Small tables with named rows and columns. After each table, cells are looked up by row and column.

duraril =
      lezifo  govozi
pof     0.52    0.95
soz     0.15    0.30
ribu    0.75    0.80

soz, govozi => 0.30
pof, lezifo => 0.52
ribu, govozi => 0.80
soz, lezifo => 0.15
ribu, lezifo => 0.75
pof, govozi => 0.95
Row with the largest govozi: pof

palap.csv
,zes,lenu,numeke,fugolaz,guzano
teg,0.21,-0.73,0.57,0.37,-0.30
liforom,0.22,-0.51,0.36,0.12,-0.24
gep,0.12,-0.29,0.25,-0.06,-0.15
muk,0.28,-0.32,-0.22,-0.36,-0.17
dogolob,-0.16,0.08,-0.25,-0.35,0.00
gup,-0.25,0.08,-0.66,-0.47,0.01

guzano of liforom = -0.24
zes of muk = 0.28
fugolaz of muk = -0.36
guzano of gup = 0.01
numeke of dogolob = -0.25
numeke of muk = -0.22
zes of gep = 0.12
zes of liforom = 0.22
lenu of muk = -0.32
guzano of muk = -0.17
numeke of gup = -0.66
guzano of teg = -0.30
lenu of liforom = -0.51
guzano of gep = -0.15
lenu of teg = -0.73
numeke of teg = 0.57
Row with the largest guzano: gup

zib:
|  | sodola | mak |
|---|---|---|
| timasi | 13 | 74 |
| nurekob | 22 | 66 |
| vin | 10 | 40 |
| gufuv | 39 | 36 |
| danasuz | 34 | 15 |
| bigo | 54 | 11 |
| kepage | 59 | 25 |

gufuv, mak: 36
kepage, sodola: 59
nurekob, mak: 66
vin, sodola: 10
kepage, mak: 25
danasuz, sodola: 34
gufuv, sodola: 39
bigo, mak: 11
timasi, mak: 74
danasuz, mak: 15
bigo, sodola: 54
timasi, sodola: 13
vin, mak: 40
nurekob, sodola: 22

vin:
fields: bamamed, pasur, bavu
fos: [-0.5, -0.5, -0.3]
beb: [-0.5, 0.5, -0.7]
gotemu: [-0.9, -0.9, -0.2]
vifu: [-0.1, -0.4, -0.2]
vogof: [-0.1, 0.5, -0.2]
ludadas: [-0.5, -0.8, -0.2]
vadi: [0.2, -0.3, -0.3]
zam: [0.2, 0.2, -0.3]
zigiki: [-0.5, -0.7, 0.0]
nik: [0.2, -0.3, -0.2]

What is the pasur of gotemu in vin?
-0.9
What is the bavu of fos in vin?
-0.3
What is the bavu of vifu in vin?
-0.2
What is the bavu of beb in vin?
-0.7
What is the bavu of nik in vin?
-0.2
What is the bamamed of vifu in vin?
-0.1
What is the bamamed of ludadas in vin?
-0.5
What is the bamamed of beb in vin?
-0.5
What is the pasur of beb in vin?
0.5
What is the bavu of ludadas in vin?
-0.2
What is the pasur of vifu in vin?
-0.4
What is the pasur of zigiki in vin?
-0.7
What is the bamamed of fos in vin?
-0.5
What is the pasur of vogof in vin?
0.5
What is the bavu of vadi in vin?
-0.3
What is the bavu of zam in vin?
-0.3
What is the pasur of zam in vin?
0.2
What is the pasur of vadi in vin?
-0.3

somi:
|  | zufi | tutapa | lugoso | pog | gug | fum | gari | bezamot |
|---|---|---|---|---|---|---|---|---|
| dasu | 0.481 | 0.483 | 0.508 | 0.285 | 0.417 | 0.441 | 0.461 | 0.757 |
| nurona | 0.654 | 0.574 | 0.633 | 0.729 | 0.520 | 0.513 | 0.604 | 0.113 |
| sud | 0.473 | 0.479 | 0.500 | 0.177 | 0.377 | 0.413 | 0.427 | 0.889 |
| ferat | 0.779 | 0.515 | 0.519 | 0.487 | 0.478 | 0.490 | 0.229 | 0.496 |
| vuvi | 0.484 | 0.494 | 0.510 | 0.244 | 0.396 | 0.426 | 0.455 | 0.796 |
| geg | 0.618 | 0.571 | 0.608 | 0.675 | 0.509 | 0.505 | 0.597 | 0.193 |
| gef | 0.505 | 0.501 | 0.503 | 0.502 | 0.503 | 0.503 | 0.498 | 0.505 |
| vad | 0.217 | 0.461 | 0.649 | 0.465 | 0.459 | 0.462 | 0.939 | 0.481 |
| merado | 0.500 | 0.502 | 0.503 | 0.500 | 0.502 | 0.502 | 0.506 | 0.505 |
| ker | 0.424 | 0.446 | 0.443 | 0.314 | 0.469 | 0.480 | 0.425 | 0.793 |
| tato | 0.480 | 0.941 | 0.202 | 0.467 | 0.429 | 0.450 | 0.486 | 0.469 |
| fubara | 0.927 | 0.513 | 0.499 | 0.518 | 0.495 | 0.505 | 0.054 | 0.472 |
| zod | 0.952 | 0.512 | 0.498 | 0.518 | 0.494 | 0.505 | 0.027 | 0.473 |

vad, lugoso -> 0.649
merado, gari -> 0.506
fubara, zufi -> 0.927
ker, bezamot -> 0.793
zod, gari -> 0.027
nurona, bezamot -> 0.113
ker, gari -> 0.425
ker, zufi -> 0.424
vuvi, fum -> 0.426
dasu, zufi -> 0.481
ker, fum -> 0.480
tato, fum -> 0.450
vuvi, bezamot -> 0.796
zod, tutapa -> 0.512
Which row has the largest fum? nurona

bemosa =
	mozimov	tev	tebilo	lifod	tefomeb	kipitil
puge	0.289	0.733	0.498	0.377	0.536	0.551
miku	0.420	0.502	0.481	0.280	0.355	0.260
nof	0.235	0.761	0.515	0.336	0.510	0.399
gizulum	0.247	0.753	0.509	0.343	0.531	0.459
nud	0.355	0.496	0.523	0.232	0.365	0.244
tutokib	0.317	0.757	0.468	0.359	0.519	0.509
nir	0.424	0.405	0.515	0.293	0.338	0.247
nififa	0.248	0.532	0.583	0.333	0.520	0.495

nof, kipitil => 0.399
miku, kipitil => 0.260
miku, tebilo => 0.481
nud, tefomeb => 0.365
nififa, mozimov => 0.248
tutokib, lifod => 0.359
nififa, tebilo => 0.583
Which row has the largest tefomeb? puge

Table mibul
,kuf,nurar,far
favi,219,206,189
vuloz,229,199,40
tozun,210,157,57
mined,176,172,29
repu,211,191,52
mesalo,224,218,74

vuloz, far => 40
favi, nurar => 206
mined, nurar => 172
tozun, nurar => 157
tozun, kuf => 210
favi, kuf => 219
favi, far => 189
mesalo, far => 74
vuloz, nurar => 199
mined, kuf => 176
tozun, far => 57
Which row has the largest far? favi

Table karok
        puloti  rerosos   teni  lugimiz    pud
naparu   47757    55251  60771    51324  48726
pakeb    42856    52066  56259    52925  43828
laken    43479    47217  54937    59005  47250
kitoda   27657    89268  85716    99419  22217

naparu, teni: 60771
laken, teni: 54937
kitoda, pud: 22217
laken, lugimiz: 59005
pakeb, lugimiz: 52925
laken, pud: 47250
naparu, rerosos: 55251

podogut.csv
,susa,vamekop,val,kuru,sivu,pafomi
sabubug,3.2,6.6,7.4,5.0,2.0,8.4
sabus,4.6,3.5,6.8,2.8,5.7,1.7
fufavo,4.4,5.9,0.2,2.8,0.2,4.1
nup,6.4,3.3,4.0,2.4,6.3,1.0
puso,2.5,4.5,1.3,2.9,1.8,8.5
duv,3.1,4.7,1.6,4.8,4.1,7.7
dozila,3.6,6.0,8.9,2.2,4.8,5.0
nakuru,4.2,5.3,2.9,3.6,2.1,4.3
kitafe,2.6,4.9,2.4,0.5,5.1,3.3
bip,1.4,7.4,3.8,2.5,4.7,6.1
bor,4.0,5.3,0.6,2.2,0.4,5.1
lon,2.0,6.5,1.3,1.9,4.3,7.3
num,5.2,2.1,5.9,4.4,3.5,5.5

lon, pafomi: 7.3
dozila, vamekop: 6.0
kitafe, sivu: 5.1
fufavo, pafomi: 4.1
nakuru, sivu: 2.1
duv, pafomi: 7.7
duv, val: 1.6
sabubug, vamekop: 6.6
sabus, val: 6.8
duv, sivu: 4.1
puso, vamekop: 4.5
fufavo, kuru: 2.8
bor, pafomi: 5.1
nup, susa: 6.4
sabus, pafomi: 1.7
lon, kuru: 1.9
bip, kuru: 2.5
kitafe, susa: 2.6
nakuru, vamekop: 5.3
fufavo, vamekop: 5.9
Which row has the largest sivu? nup

